In the rows, zero is written as 128.
Each named turn below is shown by a few rows before and after it. Which turns, in which order, take the first row of each later pair to the second? The first pair is answered.
pado (before -> after):
[147 122 125 107 118 146 104 168  87 127  71 137 131  70 103 129 143 138
 189 126 129 107 196 144 110  90] -> [136 100 171 115 167 115  78 150 102 162 103  96 159 150  56 171 166 136
 121 145 147 119 142 134 145 111]
[117 171 123 117 101 134 144 119 131  85 133 124 161 123 137 110 121 120
 144 105 157 128 106 143  94 106] -> [114 150 129 113 112 130 137 121 148  97 130 127 176 146 116 120 125 125
 116 121 164 140  94 136  96  92]
[147 114 144 141 119 126 116 181 107 165 124 114  93 102 104 162 143 144
 117 153 123 118 163 105 148 131] -> [137 112 145 154 136 107 111 165 102 173 130  87  92  99 109 155 142 126
 117 150 111 103 156 111 154 152]
Vipa (before -> after):
[142 122 124 101 103 164 152 140 118 121 128 155 138 120 114 137 115 157
 158 140 133 145 156 133 105 111] -> [148 124 130 105  92 157 154 132 115 142 138 130 144 133 104 145 121 154
 146 155 136 142 167 121 127 123]
[146  69 145 142 150 143 132 171 161 127  96 102 115 102 153 126  97  88
 155 119  87 124 138 169 183 131] -> [143  76 140 137 148 166 135 170 178  98  95 135 121 117 154 128 104 106
 151 101 100 152 116 177 142 103]
[117  85 188  89 188 119  96 160 143 148 140 108 112 192 156 136 153 113
 138 155 120  80 141 148 151 133] -> [116  77 174  85 199 123  97 155 153 130 130 136 100 181 168 123 150 111
 150 132 116  86 141 158 134 138]
pul (before -> after):
[151  91 167  94 112 155  66 199 116 121  92 114 168 177 143 119 182 163
 159 168 134 149 131 128 155 104] -> [137  91 183 116 146 128  62 174 122 133 122  83 174 205 152 123 175 138
 125 162 125 133 101 135 178 137]
[152 105 114 139 162 119 108 101 124 164 104 107 129 122 131 123 126  96
 139  86 116 123 113 202 146 154] -> [163 110  99 116 113 146 113 125 118 141  72 145 156  96 108 127 138 120
 178  88 142 138 144 190 113 100]
[102 145 111 102 139 117 108 112 160  95 126 123 215 123  94 136 110 122
 162  87 180 149  84 115  78 109] -> [129  88 101 138 223  90  96 115 165 165 131 135 102 114 138 136 100  90
 126  82  95 126  95 120 129 164]
[134 116 137 136 137 114 144 105 153 151 171 119 117 156 152 131 105 132
  89 149 110 138 103 112 160 159] -> [148 113 110 111  94 154 148 144 143 138 128 162 125 112 142 145 119 165
 128 156 110 155 147 105 127  97]
Kog (before -> after):
[154 116 140 134 122 124 117 103 125  72 106 143 133  85 138 111 127  94
 167 110 125 118 143 168 101 148] -> [157 120 144 134 105 117 111 119 108  93  96 116 139  77 120 122 144  98
 163 128 136 101 164 166 115 156]
[130 133 124 156 152 110 134 122 123 158 135 127  85 118 151 120 125 127
 111 135  98 111 144 129 157 161] -> [129 115 123 146 162 136 133 125 149 119 114 168  92 117 154 116 120 137
 127 103 105 131 130 141 115 137]
[109 134 105 112  57 167 180 117 151 102 177 128 128 161 131  97 107 142
 108 155 127 149 112 107 104 105] -> [107 129 105 105  51 168 182 119 139 107 169 116 148 153 118  97 122 146
 115 161 142 152 127 113 100  96]
lupiv (before -> after):
[121 148 124 129 129 113 105 129  89 104  85 125 136  69 133 101 138 112
 197  97 127  89 162 147 116 119] -> [127 166 113 129  89 107 121 133  80 122 106 106 142  76 128 107 133 127
 182 137 138  90 179 125 132 129]
[156  62 136 138 196 120 100 114 146 206 146 114 150 177 101 181 148 117
  67 142 123 104 102 102 182 145] -> [153  68 128 140 189 127 111 108 156 202 154 121 147 180 120 183 139 121
  55 148 125 118  99  95 178 144]
[140 144  90 142  94 124 152 151 124 127 123 114 113  82 136 100 102 112
 139 112 125  93 167 100 122 137] -> [146 141  96 155  93 129 159 152 143 114 123 124 109  88 138  95  95 114
 141 112 114 106 160  98 110 135]
[139 114 116 122 103 149 148 139 132 141 143 149  70  93 176 119 107 147
 111 165 104 128 149 111 117 129] -> [130 101 125 123 138 144 142 142 129 115 118 164  69  92 185 106 114 140
 119 134 103 131 136 136  89 132]
Pairs:
Between the rows of a pair lie 2 to 3 turns.
[120 127 138 125 127 120 105 140  79 106  98 104 149  84 118 110 146 104
 185  95 137  83 162 143 116 125] -> [126 117 131 127 140 118 103 143  78 130  98 103 121  71 119 112 143 109
 183 106 118  77 166 149 126 137]
pul then pul
[148  74 134  94 166 153  96 169 143 122  79 178 135 132  81 152 169 174
 141 121 128 159 138 132  92  68] -> [151  98 134  96 111 148 103 172 118 154 101 134 159 134  62 173 169 180
 135 167 144 144 180 105 124  78]
lupiv then lupiv
[127  94  97 156 192  97 155 132 119 135 128 141  68 108 186  97 125 128
 115 109  82 111 111 130 159 143] -> [112 119 145 126 141 101 145 116 124 131 151  86 180 174  95 139 160 142
  84 157 164 126  85 107 153 109]
pul then pado then Kog
[121 123 121 111 120 139 136 176 119  93 119 191 113  80 142 164 150 104
 182 158 129 125 162 129 120 107] -> [100 137 154 111 121 131 133 137 143  89 162 159 174 146 116 175 162 100
 144 167 170 145 100 122 129 113]
pul then pado then pado
[145 150 103 140  96 149 182 115 119 119 186 102  80 104 196 136 104 148
 127 176 107 129 172 106 140 157] -> [121 111 123 143 184 136 129 119 126  66 132 145  86 101 206 109 116 116
 166  97  94 121 136 153  94 151]
lupiv then lupiv
[126 159  99 139  69 136 169 133 142 107 138 165  66  78 173  95  85 155
 146  88  86 113 141 131 113 147] -> [139 166 106 143  51 120 164 148 114 149 142 125  86  69 149 106  95 148
 138 129  88  94 173 120 146 147]
Kog then Kog then Kog
[130 101 118  81 130 173 122 146 163  81  77 201 128 129 117 120 141 146
 163  99 130 150 143 132  64  65] -> [150  63 118 105 185 159 114 148 165 123  81 205  67 115 140 123 123 134
 133 102  83 142 144 143 104 101]
pul then pul
[149 146 137 112  91 129 147 143 102 129 125  96 158  99  96 150 145 139
 149 157 150 111 177 117 124 105] -> [131 156 156 140 125  98 137 123  97 130 142  62 149 115 111 131 131 103
 143 128 143  89 141 135 151 149]
Vipa then pul
[134 126 131  98 100 165 116 138 147 105 112 163 149 133 102 138 146 152
 157 138 156 144 138 120  98 100] -> [140 115 142 146 174 115  99 126 128 156 126 105  97 135 128 125 120  98
 131 140 101  97 141 134 156 178]
Vipa then pul then Vipa
[134 110 120 148 203 101  92 153 108 146 114 116  73  80 157 120 126  97
 139  93  73  77 154 149 167 171] -> [107 130 148  92 137 126  83 146 124 105 125 104 219 145  62 161 178 139
 127 128 193 124 122 122 125  84]
pul then pado
